One turn or mirror swaps these rows in pairs. Which row does each one swap with?
K_563: [ -9.9  10.0 -20.2 -36.2  -3.8 -13.0   2.9 -12.0  31.1  20.5 -17.2   9.9
  -5.7  -5.7  17.0  13.6 -13.6  -2.7 -30.3  11.6  28.5  -7.9   2.7  16.0
  -1.3  -7.9  22.7]
K_393: [ 16.5   1.4  17.9 -16.7  24.8  46.2 -18.8  21.2   5.8 -25.6  -5.7  -7.6
  -3.2  15.4  17.9 -54.6   8.1  31.9   7.5 -17.6  19.4  25.1   7.7  -6.8
  10.5  54.9   1.4]
K_389: [  6.2   8.8   4.4 -11.1  21.9  45.0 -34.2  22.4  -7.3 -30.2  -2.0  -9.3
 -11.4   4.3  15.9 -59.4   6.9  22.2  -4.0 -12.4  18.8  30.2   0.4  -7.8
  -9.3  50.7   0.3]
K_342: [ -3.4  11.6  -6.0 -21.3  13.5   7.1   1.5  42.1  34.7   7.6   5.1  -6.6
   3.5  10.7  37.5  -3.5 -31.3  24.8 -28.3  10.0  26.9  -1.5  -1.8   3.2
  35.1  15.1  57.7]
K_246: [  8.1 -37.5 -14.7  22.9  14.5 -22.7  -1.7  23.7  -4.5   1.5  10.4  11.0
 -12.9   5.9  -5.7 -46.4 -14.3  23.9 -21.4 -23.1   3.3  16.0  28.9  14.3
  -6.8  19.2 -29.1]
K_483: [-24.1  -3.6  -2.2 -12.3 -15.7   3.2 -26.3  -1.4  -8.0  24.8  24.0 -19.2
  -1.7   1.2  -3.1  -9.1 -25.5  -2.7 -40.5  27.3   3.4   3.6  -0.1  15.7
 -18.3   6.1  23.1]
K_611: [-26.7  14.4  -6.2 -14.2  -7.4  17.0 -34.6   8.2 -15.0   7.1  19.6 -18.8
  -8.9  -6.4   1.0 -22.2 -24.2  -1.8 -36.9  26.7  13.3  11.0 -11.0  12.1
 -25.9  11.1  31.0]
K_508: [ 44.4 -29.7   8.0 -12.6  12.0  13.3   9.3  37.0  27.2 -13.4  -1.7  16.9
 -16.4   4.2  34.0 -39.8  -6.7  25.1  10.5  -7.2   8.3  44.6  17.3 -22.1
  -9.3  22.5 -24.2]
K_985: [-17.7  12.1  20.4 -23.0   6.9  14.0 -23.6  20.2 -10.7  17.2  22.4 -30.0
  -0.7   0.5 -11.6 -10.7 -25.5  -4.7 -24.9  26.9  12.4  -2.8  -3.6  20.6
  -4.0   9.9  32.7]
K_125: [ 40.7 -16.6  -1.8 -11.1  10.7   3.4  11.0  21.0  36.8  -1.2 -17.0   4.0
 -23.1  -2.1  36.4 -53.6  -8.1  26.1  -2.5  -9.5  13.1  42.0  15.2 -25.0
 -11.1  17.9 -34.8]
K_297: [ -1.2  21.3   5.8  -7.1 -12.3  14.6 -29.5  14.0  -8.3   8.7  26.2 -24.5
  -6.1  -3.6  -6.3 -22.7 -23.5  -5.5 -34.5  30.6   5.3  -1.6  -7.4  21.4
 -11.9  13.4  32.9]
K_235: [-35.6 -13.8  15.1   4.3  29.4  -5.4  -8.3  24.1   5.7  11.7   5.0   1.4
  11.2 -15.8  28.1   6.9 -16.5  -8.4  -6.4  11.4  13.9  -7.0 -11.4  32.0
   4.5  17.2  48.1]
K_579: [-29.0 -14.6  12.8  11.8  29.4  -2.1   1.7  34.1   4.8   4.4  -1.8  -5.4
  16.5  -5.8  34.6  11.0 -21.0   0.0  -8.6  16.0  16.9 -10.1 -14.8  21.3
  11.7  24.5  45.8]
K_55: [-12.9   4.1  -9.1 -10.0  24.3   9.1   3.0  27.9  34.3  -3.2   4.8  -0.7
   0.3   9.3  38.9  -8.9 -32.0  33.2 -26.7   0.1  28.0 -15.5  -7.3  -3.9
  39.5  14.3  47.9]
K_922: [ 16.3   2.7  13.9   3.9  19.1  48.5 -32.2   7.3   6.2 -19.9  -3.6 -11.0
  -8.5   1.1  10.5 -62.7   7.2  15.4   0.3 -13.3   8.0   7.1  -6.0  -0.4
  -4.2  54.2  -0.1]
K_562: [ 42.4 -28.5   5.3 -11.4  15.1  16.2   9.8  34.3  26.1 -14.0  -1.0   9.5
 -15.1  -6.0  35.9 -47.2  -2.8  30.2  14.3  -3.8  13.6  46.5  16.7 -25.9
  -3.2  28.5 -17.3]
K_72: [-11.5  14.0 -14.3 -30.5 -13.3 -14.0  -1.7  -4.3  39.5  12.9 -17.8  10.3
 -14.1  -5.8  21.3  16.2 -14.7   8.4 -22.9  20.0  12.5   2.5  10.6  10.4
 -16.2 -12.0  30.9]
K_680: [ -3.6  22.8 -15.7 -29.9  -3.1 -10.4  12.0  -3.1  47.3  16.7 -15.8   5.3
 -19.0  -5.1  24.3   6.6 -25.4  11.6 -34.3  16.6  20.6   8.5   7.7  20.9
 -10.1 -11.1  22.6]
K_793: [-13.5   9.7 -20.2 -31.0  -3.6 -12.6   4.9 -12.4  26.5  15.9 -15.0   7.1
  -5.3 -17.4   9.3  17.2 -13.2   1.8 -37.1  12.3  20.5  -3.7   3.8  20.1
  -5.6  -9.7  20.7]
K_28: [ 41.8 -17.2  -1.5 -17.2   9.7  10.1   5.2  30.2  23.7  -4.7 -28.1   7.1
 -13.8  -1.4  27.9 -45.8  -4.9  19.1  14.3 -11.8   8.0  43.9  20.4 -33.7
  -7.7  17.4 -24.3]
K_171: [ -7.3   7.8 -17.2 -14.1  -9.7 -20.7   3.0  -5.0  26.3  16.6 -14.2  17.1
 -17.6 -10.6   3.0  16.2 -17.0   9.8 -28.9  13.8   5.4   4.4  18.1  34.0
 -23.7  -5.2  15.4]
K_867: [-38.2  -8.9   4.1  -0.3  18.0  12.1   3.6   6.7  20.9  16.6  -5.0   3.3
   2.1 -13.8  27.9  10.4 -28.0  -3.0 -13.1  15.5  12.2  -4.7 -12.3  30.9
  -3.8   9.7  49.1]
K_577: [ 32.6 -18.7  14.4  -3.7  17.5 -17.8  -6.5  45.8 -15.6 -21.6   0.3  -6.7
  -2.3  -0.5  21.5 -46.9  23.4  14.7  -6.5 -10.9  14.8  24.6  15.2  -9.3
  13.1  34.7 -30.0]
K_944: [  8.6   6.3 -23.2 -24.1 -10.7 -18.4   5.3   2.4  41.1  27.0 -31.8  17.7
  -3.0 -13.7  13.6   8.3  -7.3   4.1 -27.6  24.7  19.1  11.1   4.3  16.2
  -8.6  -8.8  22.4]
K_673: [ 16.0 -24.7  27.6   6.0  31.3 -20.1 -11.8  47.9 -24.8 -19.9   0.6  -2.8
   7.9  -8.9  22.5 -34.5  17.6   9.6  -0.9 -15.8   9.8  15.6   3.0   0.7
  14.3  37.2 -15.5]
K_324: [  5.3 -17.8  25.1  -6.3  27.3  32.6 -39.6  11.7  -1.1 -15.1   2.2 -17.7
 -12.5   4.5  16.7 -47.2  13.9  23.0   4.7 -12.1   5.2   9.0   4.0  -0.1
  -3.9  62.7  -9.4]
K_441: [  6.1 -28.5  20.2  19.2  29.0 -25.9  -3.4  44.0 -23.0 -17.5  -1.6  -2.3
  11.5   1.0  12.4 -32.9  19.8   7.5  -3.6 -10.0  13.3   8.3   9.5   7.8
   4.8  38.8 -19.0]
K_192: [ 46.0 -21.6   2.6  -9.1   7.6   9.3  11.9  32.7  42.0  -6.9 -26.7  22.2
  -8.4  -5.6  32.0 -36.5   7.4  29.4   1.6   2.7   4.3  42.4   6.1 -25.7
  -8.2  13.9 -17.0]
K_903: [ 39.5 -14.1   2.3 -16.0  19.9  14.1   7.8  34.9  34.4  -4.1 -16.7   2.2
  -7.0  -1.9  42.5 -48.1  -3.2  23.2   8.6  -4.4  17.5  28.1   6.1 -47.6
  11.8  22.3 -10.2]
K_847: [  3.3 -42.9  -2.6  17.2   9.1 -14.1  -5.0  13.1   1.8   4.0  -5.1  15.9
 -12.1   3.8  -4.5 -50.2   0.3  25.9 -21.6 -30.8  -0.7  14.8  17.9   8.2
 -16.7  22.2 -33.8]

K_562 is swapped with K_793
K_28 is swapped with K_72
K_171 is swapped with K_903
K_508 is swapped with K_563
K_342 is swapped with K_847
K_389 is swapped with K_611
K_393 is swapped with K_483

One turn or mirror swaps these rows in pairs. Which row does each one swap with?
K_31: [-36.4  11.6  20.9 -11.5   4.2  38.9 -27.7 -12.5   4.9   3.5 -32.6 -12.8
 -21.2   2.4  28.4  16.1  -3.1   2.5  25.8   7.9  46.2]
K_455: [ 20.5  10.0  -2.8 -18.6   5.8  -3.3  32.8  -0.1  29.6  54.6  20.6   1.5
  -1.4 -17.5   8.0  -6.4   5.3  37.9 -33.8  17.2   2.9]
K_330: [  9.5  53.3  14.6 -16.7   7.7  17.0   8.9 -45.2  19.8  45.6   1.4  11.9
  -9.4   0.3  15.6   3.3  -2.9  30.4  -8.2  28.6  -5.4]
K_316: [-41.6  12.2  13.6  -6.9   1.2  35.7 -28.6   0.0   7.6  -3.2 -30.8 -16.0
 -28.1  -3.3  18.6  14.0   9.8  -2.4  29.8  10.9  34.9]
K_387: [-39.9  34.0  20.2 -19.2   2.5  37.6 -21.6 -15.6  10.0  -4.0 -24.9  -4.5
 -30.3  -3.8  28.6   1.6  -0.4   0.0  30.0  18.5  33.2]
K_845: [ 14.7   0.7  -4.6 -15.9   7.7  -1.3  33.0   8.6  29.8  55.8  21.0  -0.4
  -2.8 -23.0   2.6  -5.3   3.4  39.5 -31.9  13.7   6.2]
K_465: [-40.6 -25.3   3.4   2.4   8.6  24.7 -21.9  27.6  19.4  15.6 -21.3  -7.2
 -22.9 -28.4  -3.1  11.4   4.9   6.1  13.6   6.2  53.1]
K_881: [-37.6  22.6  12.6  -0.6   6.8  21.9 -40.0  -9.8  15.2   8.5 -35.8 -14.0
 -23.8   3.3  18.3   5.1   6.6  -7.3  22.6  10.4  46.1]
K_174: [-37.6  27.9  19.7  -1.9   7.9  38.1 -36.5 -24.7  11.6  15.6 -32.6   4.4
 -24.4  -6.9  10.4  18.1  -1.9   4.6  28.3  19.9  34.1]
K_819: [ 19.2   8.3  -2.5 -16.6   7.3  -2.9  34.5   1.8  28.0  54.0  22.1   0.9
  -4.1 -18.3   4.6  -6.4   5.3  38.8 -32.8  16.5   4.4]
K_466: [-26.8 -35.1  -2.8   0.6   8.5  14.2  -6.2  37.4  26.4  28.5  -8.9  -3.4
 -17.6 -39.3  -9.4   9.5   7.3  20.5  -1.2   4.6  48.2]
K_398: [  4.6  58.8  16.2 -33.1   1.6  17.2  19.7 -34.1  17.2  23.5   6.0   0.9
 -15.8   3.1  33.7 -11.5  -0.8  22.9  -3.4  25.7  -2.1]
K_578: [-40.4 -23.0   4.9   1.5   8.8  24.9 -25.4  26.5  19.0  15.0 -25.4  -6.4
 -21.6 -27.8  -0.1  12.5   6.0   4.6  13.7   6.4  52.7]
K_697: [-39.1 -29.0   1.9   0.9   7.8  22.7 -18.6  31.5  21.5  21.1 -19.1  -7.8
 -19.9 -32.5  -4.8  10.5   4.7   8.8   9.5   3.8  50.5]
K_275: [-41.8  11.3   8.0  -1.8   9.4  39.6 -30.5  10.0   6.5   1.6 -29.4  -4.6
 -22.0  -8.6  11.9  15.6   6.4  -2.5  28.0  10.7  47.5]
K_544: [  8.5 -15.6  -6.4 -11.2   6.4  -1.8  27.8  22.2  32.3  51.5  17.8   0.1
  -7.2 -32.9  -5.8  -1.4   7.2  40.1 -28.8  10.7  19.4]
K_76: [ 10.2  -8.6  -5.4 -14.2  11.1  -5.3  27.6  12.7  29.0  54.1  21.8   3.7
  -6.3 -29.1  -0.9  -7.5   7.0  35.4 -34.4  14.7  12.1]
K_296: [-35.1 -34.1  -1.1   1.9  11.4  16.5 -15.9  31.7  22.0  24.4 -11.4  -3.4
 -21.6 -35.9  -6.1   7.1   7.5   8.9   2.1   7.0  50.1]
K_865: [ 16.0  45.3   6.9 -24.9   0.0   7.7  28.3 -24.7  16.6  34.3  12.7  -7.6
  -8.6   5.2  25.9  -3.8  10.2  28.9 -15.7  20.5 -13.5]
K_700: [ 15.4  53.1   6.5 -18.2   4.3  -2.4  12.3 -33.4  23.5  43.6   3.4  -5.7
  -7.5  12.0  26.1 -11.7   6.2  21.9 -18.6  19.6   1.6]
K_390: [ 20.8  46.5   1.7 -21.3   7.6   9.9  30.7 -17.0  17.0  42.8  16.2   4.2
  -1.4   2.7  20.5  -4.0   5.5  32.2 -20.5  22.4  -5.2]
K_907: [ 17.2  41.3  15.7 -28.5   3.7  13.9  24.1 -34.7  14.1  37.7   5.4  -5.1
  -4.0  11.7  35.4   0.0  -3.0  31.3 -16.0  16.4   1.9]

K_819 is swapped with K_465
K_881 is swapped with K_700
K_697 is swapped with K_845
K_387 is swapped with K_398

